0.55,-1.63,-5.72,1.56,-1.28,4.79,-4.76,4.89,-2.88,1.19,4.40,7.77,8.23,4.84,5.60,4.82,2.21,4.95,1.44,-5.20,2.75,5.11,-7.97,-5.54,5.71,-1.60,2.99,-3.10,1.15,-7.14,0.57,-1.41,-1.86,2.40,-2.50,-8.15,7.52,-0.20,-5.19,-1.56,3.08,-6.92,-2.21,-3.46,4.30,0.48,4.53,-3.55,-6.12,-8.18,-0.06,-6.81,-6.01,-7.59,-2.37,0.97 : V
4.07,-2.93,-6.95,4.74,-0.21,8.04,-6.29,7.54,3.51,1.85,-7.67,-7.31,6.17,7.84,-1.44,4.02,-0.52,-7.11,7.97,5.00,8.39,-6.38,-4.12,-1.34,-0.33,6.56,3.63,-1.04,1.76,-8.13,-2.76,-4.58,-0.19,-3.96,-1.23,4.09,-7.64,7.22,0.62,-0.51,-7.47,-2.72,-1.74,6.55,6.49,-0.86,-2.92,0.64,5.83,-8.00,-4.87,-6.70,5.88,6.46,0.89,-4.25 : L
-5.19,-1.56,3.10,-4.94,-2.32,-2.63,4.88,4.14,4.68,-4.76,1.92,-5.58,-2.91,-4.91,4.70,-1.46,-4.58,2.94,7.61,5.13,-3.18,-6.89,-0.20,2.50,-2.32,0.03,5.87,1.92,8.07,1.48,2.88,4.85,-0.88,4.09,-0.82,8.35,0.05,4.93,-6.28,-7.85,4.44,0.17,2.58,-7.11,-3.71,-1.93,-2.06,-6.64,-1.54,-6.16,-7.26,2.39,7.16,-6.65,1.95,-7.93 : F
-1.44,4.02,-0.52,-7.11,7.98,-5.75,5.88,6.86,-5.07,0.88,7.10,-1.02,-2.05,-6.17,6.38,-4.33,4.81,-3.40,-1.97,3.51,4.24,2.59,1.33,-6.83,-4.71,4.50,-4.22,-7.50,1.63,-6.09,-5.32,-5.28,7.36,-3.28,5.17,-3.20,-5.62,0.26,-4.98,6.41,-5.97,-0.75,6.93,-6.57,5.69,-6.10,-2.59,-0.93,-6.43,-2.75,-3.61,6.16,-4.46,-2.48,-3.48,-1.40 : Q
which: -4.91,4.70,-1.46,-4.58 : F
which: -4.22,-7.50 : Q
which: -5.19,-1.56,3.08 : V
which: -1.44,4.02,-0.52,-7.11,7.97 : L

-0.31,-0.60,0.65,-0.10,1.39,-4.30,-0.73,1.03,-2.48,0.56,0.47,1.53,-0.12,1.20,2.83,-0.80,1.78,-1.74,1.76,-1.90,1.38,-1.70,0.04,-2.37,-3.49 = C
-0.31,-0.60,0.65,-0.10,1.39,-4.30,-0.73,1.03,-2.48,0.56,0.47,-0.12,1.53,1.20,2.83,-2.13,-2.80,-1.57,1.34,-1.47,-1.40,2.85,-0.28,0.27,-1.38 = U
1.20,2.83,-0.80,1.78,-1.71,1.24,2.77,-1.65,-3.07,1.76,-0.06,2.86,-2.33,0.14,1.66,-0.51,-0.29,-1.15,1.40,-2.66,-1.95,3.22,0.78,1.53,-1.31 = T
which: 2.83,-2.13,-2.80 : U
which: 1.20,2.83,-0.80,1.78,-1.74 : C
which: -4.30,-0.73,1.03,-2.48,0.56,0.47,1.53,-0.12,1.20 : C
which: 0.47,-0.12,1.53 : U
which: -0.31,-0.60,0.65,-0.10,1.39,-4.30,-0.73,1.03,-2.48,0.56,0.47,1.53,-0.12,1.20,2.83,-0.80,1.78,-1.74,1.76,-1.90,1.38,-1.70,0.04,-2.37,-3.49 : C
which: 1.03,-2.48,0.56,0.47,-0.12 : U

